In the rows, 128 means zero.
Where one turn sends some rows of the set: a few examples, then the rows asked
K_342: [178 108 118 132 128 126 148 131 191  93 135 143 129 152]
K_494: [111 108 111 107 133  98 141 118 148 113 118 143 139 146]
K_763: [128 145 148 106 121  93 126 147 154 122 117 136 150 145]
K_196: [139 146 157  91 143 107 161 148 134 126 112 140 121 111]
K_57: [158 130 164 101 134 105 156 141 116 131 117 130 116 120]
K_469: [134 101 136 116 173 121 181 115 128 133 120 110 143 129]
K_812: [164 107 110 138 137 119 131 133 185 107 123 146 133 169]
K_523: [145 129 157  93 135  96 173 148 122 125 125 135 121 122]
K_386: [155 141 154 107 136  99 164 149 115 129 118 139 117 126]
K_731: [170 104 119 121 142 109 139 129 199  88 137 133 133 140]
K_805: [134  97 154 128 152 118 170 126 117 136 116 117 142 122]
K_128: [174 119 113 145 151 116 136 146 173 106 145 123 116 163]
K_505: [175 102 135 140 150 159 174 149 172 113 144 132 141 139]
K_741: [117 109 140 127 174 127 164 124 128 143 121 115 129 129]
K_876: [161 150 116  98 120 135 143 145 187 126 116 122 158 137]
K_613: [128  96 112 119 132 119 146 108 157  93 117 133 139 162]
K_970: [134 106 104 112 157 119 129 130 144 116 142 129 102 158]
K_181: [163 135 123  94 119 146 134 149 185 138 117 126 154 140]
K_997: [130 108 101 121 141 100 133 111 152 117 107 139 122 159]
K_992: [129 136 145  93 130  88 132 146 174 133 115 129 137 146]
K_589: [163 121 106 115 130 121 148 128 208 103 129 139 126 135]
K_327: [130 146 149 102 122  95 136 149 161 134 119 137 144 156]
K_313: [131 103 144 127 177 142 176 139 127 137 137 128 121 131]
K_556: [169 109 139 147 155 141 171 149 155 124 151 107 144 161]
K_219: [187 136 135  94 131 150 173 137 148 135 115 121 128 115]
K_214: [130  95 115  99 149  95 142 104 150 109 117 133 124 151]
K_388: [187 130 129  99 135 151 161 147 137 135 118 127 128 106]
K_521: [177 131 132  96 115 135 141 142 177 128  93 129 159 138]
K_998: [165 108 157 140 158 151 180 146 169 117 148 119 137 119]
K_927: [176 127 148  89 128 146 167 149 139 116 112 136 140 105]
K_941: [129  97 129 117 161 144 162 135 127 132 148 113 130 157]
K_875: [158 108 122 123 147 142 154 125 193  83 142 132 117 133]
K_886: [189 124 129  96 131 139 174 148 134 125 113 122 142 110]
K_894: [186 111 149 140 150 140 177 137 177 129 128 114 131 110]
K_676: [119 109 118 124 161 104 133 125 141 132 116 139 110 160]
K_454: [172 112 142 137 168 136 176 139 175 113 140 109 152 117]
K_550: [141 153 144 100 131  97 137 141 170 137  92 133 140 142]
K_102: [157 115 149 146 175 136 172 130 167 117 130 106 118 116]
K_504: [173 132 118  99 126 133 135 148 186 135 107 113 158 132]
K_255: [128 102 140 144 161 114 160 112 132 125 105 110 137 148]

K_102 -> K_875
K_342 -> K_997
Where do these go?
K_388 -> K_181
K_196 -> K_927
K_805 -> K_894
K_504 -> K_992
K_505 -> K_812
K_556 -> K_128
K_876 -> K_763
K_469 -> K_454

Where one turn sends some rows of the set: a few examples, then the rows asked
K_473: [149 102 137 151  92 127 116 163 108 126 104 155 127 134 108 139 100 120
 127 116 141 127 120 138 135 118 164 125 127 134 112 120 113 151  88 133
 127 169 130 140 122 127 128 127 113 124 131 116 152 138 143  92 149 121
 132 158 128 136 130 141 127 134 109 149 135 139 153]
K_414: [143 159 124 103 153 119 128  94 164 135 141  99 148 162 128 117 151 156
 134 130 127  81 142 131 107 164 128 117 141 109 148 149 107 127 150 118
 116 112 111 120 115 104 110 111 122 144 116 125 139 121 117 145 122 110
 134  85 120 135 138 107 142  94 148 128 134 112 124]
K_283: [149  96 127 132 106 115 117 164 121 124 101 143 117 142 123 142 105 122
 132 108 151 132 117 144 134 109 151 143 124 129 110 118 118 152  89 137
 131 165 132 144 130 125 131 126 104 128 137 114 156 133 139  97 141 119
 124 164 121 141 140 151 136 142 105 144 135 141 169]
K_406: [121 127 126 133 125 116 117  93  88 117 158 111 119 163 145 134 133 132
 156 163 109 125 154 147 154 104  98 126 139 132  99 155 137 116 121 110
 134 133 140  94 123 120 121 114 125 142 119 124 139 128 110 130 103 127
 141 126 117 142 139 132 108 103 162 113 149 128 135]
K_442: [139 157 132 141 114 155 141 147  87 100 117 137 140 157 116 134 123 146
 115 133 139 127 147 116 141 115 126 123 105 111 107 134 120 124 122 157
 135 142 103  86 119 142 150 149 141 120 105 118 150 113 140 103 140 103
 111 125 123 156 121 142 139 133 163 155 118 149 139]
K_670: [154 133 135 140 143 128 132 108 187 132 151 126 157 120 108 125 151 153
 156 123 127 120 115 104 102 166 121 150  99 147 151 123 116 122 115 134
 131 119 122 151 162 115 118 123 139  94 126 120 125 105 147 133 130 115
 127 109 119 129 147  96 127  73 117 142 123 118 115]
K_714: [130 130 125 113 132 119 119 114  86 119 138 145 117 161 130 113 129 130
 129 159  96 165 122 143 127 104 110 141 130 124 118 132 141 102 131 102
 113 105 154 144 133 105 141 112 126 150  86 112 154 133 120 160 110 157
 116 132 113 113 156 134 111 126 130 120 158 111 109]
K_640: [153 135 133 113 126 173 147 155 128 127 110 150 145 133 121 131 124 146
 130 148 133 153 135 122 145 110 141 158 116 107 112 142 127 175 125 127
 122 131 136 124 108 115 137 145 122 120  84 128 138 138 135 143 166 157
 112 141 130 127 142 125 135 158 118 180 154 120 130]
K_145: [139 145 135 108 135 108 110 117 165 129 149 101 131 140 112 106 112 148
 125 136 123 113 109 132  89 141 136 141 177 135 173 115 102 136 132 105
 120 116 124 150 140 106 127  90 100 136 102 132 153 127 119 165 138 125
 137  99 133 124 128 109 121 126 111 122 156  98 125]
K_592: [137 149 126 125 128 105  87 120 150 130 128 102 130 145 113 109 141 133
 109 119 143  89 127 119  73 156 120 132 146 116 152 142  94 124 101 140
 121 132 122 148 142 122 135  84 109 146 134  92 133 122 134 137 106  95
 150 103 132 135 147 104 133 112 126 102 126 129 112]
K_363: [134 107 112 126 120 110 131 124 102 127 142 136 117 136 135 134 130 119
 129 132 136 122 131 128 130 112  95 139 122 142  91 132 146 112  99 120
 147 139 152 159 123 133 115  82 119 156 124 102 147 142 112 135  86 130
 120 148 125 129 176 125 112 108 120 109 156 116 132]
K_922: [138 152 126 124 120 146 129 147  91  99 116 134 125 153 132 137 130 156
 117 129 142 124 150 131 135 107 116 130 117 114 108 141 118 121 125 152
 128 144 107  80 117 140 150 151 134 117 113 108 159 108 136  98 141 114
 124 133 117 160 112 151 138 135 174 150 124 146 154]
K_240: [140 132 138 154 137 134 107 109 160 129 142 120 143 125 104 108 146 160
 134 135 110 129 109  99  87 152 112 134 115 149 177 128 109 105 124 146
 110 134 113 130 179 115 120 123 146  95 121 121 120 106 147 131 141 141
 141 109 134 120 133 107 134  88 115 133 126 118 102]
K_617: [145 129 121 100 130 167 149 153 121 126  98 140 139 148 132 126 132 149
 130 144 136 162 132 133 131 108 128 161 124  97 113 143 128 160 132 134
 117 125 130 129 118 113 134 155 118 123  87 115 153 137 134 151 162 162
 114 148 124 129 130 139 133 156 116 183 159 125 131]
K_745: [135 126 143 139 134 126 112 103 176 129 162 125 144 116 105 137 142 168
 166 116 116 110 105  94 106 150 124 140 131 157 153 119 107 117 122 134
 122 123 121 112 158 113 116 117 128  91 120 133 121 105 139 116 149 132
 152 111 128 120 127  94 119  92 126 125 126 110 125]

K_473 -> K_640
K_592 -> K_145
K_240 -> K_745
Where do these go?
K_714 -> K_406
K_283 -> K_617

Where one turn sends some rows of the set: a few examples, then the rows asked
K_16: [152 126 131 154 138 143 136 125 119 159 122 121 120]
K_880: [141 164 129 119 133 133 108 118 129 124  95 133 158]
K_958: [124 162 128 123 126 160 122 151 127 111 149 134 117]
K_7: [149 107 118  86 116 140 122 150 112  98 109 136 112]
K_655: [121 102 121 136  99 114 114 112 116 110 147 145 113]
K_198: [148 127 108 140 116  95 118 108 127 109  99 138 132]
K_789: [125 119 123 135 134 140 162 100 136 141  98 124 108]
K_578: [109 117 136 125 125 172 133 125 162 111 124 130 107]
K_379: [126 126 129  95 159 143 122 141 129 124  96 110 156]
K_185: [110 147 129 102 131 164 134 148 145 102 120 133 102]
K_305: [173 115 123 105 128 116 102 137 123 125  99 128 139]
K_119: [123 132 134 147 121 166 122 128 145 120 156 127 124]
K_962: [106 143 125  92 143 127 155 120 122 143 106 133  98]
K_767: [102 146 131 152 137 110 107 108 139 127 112 134 140]
K_796: [135 152 136 110 146 130 127 147 105 161 130 130 108]
K_748: [128  94 126  82 145 100 113 139 123 129 126 122 133]
K_487: [154 136 112 119  96 126 114 127 102  99 128 148 120]
K_488: [ 87 108 133 125 163 118 120 133 138 126 113 114 139]
K_980: [116  73 127 104 119 128 121 134 124 108 128 133 103]
K_296: [106 107 109 116 133  81 128 110 127 113 125 132 125]

K_796 -> K_962
K_487 -> K_7
Where do these go?
K_488 -> K_767
K_748 -> K_296
K_119 -> K_958

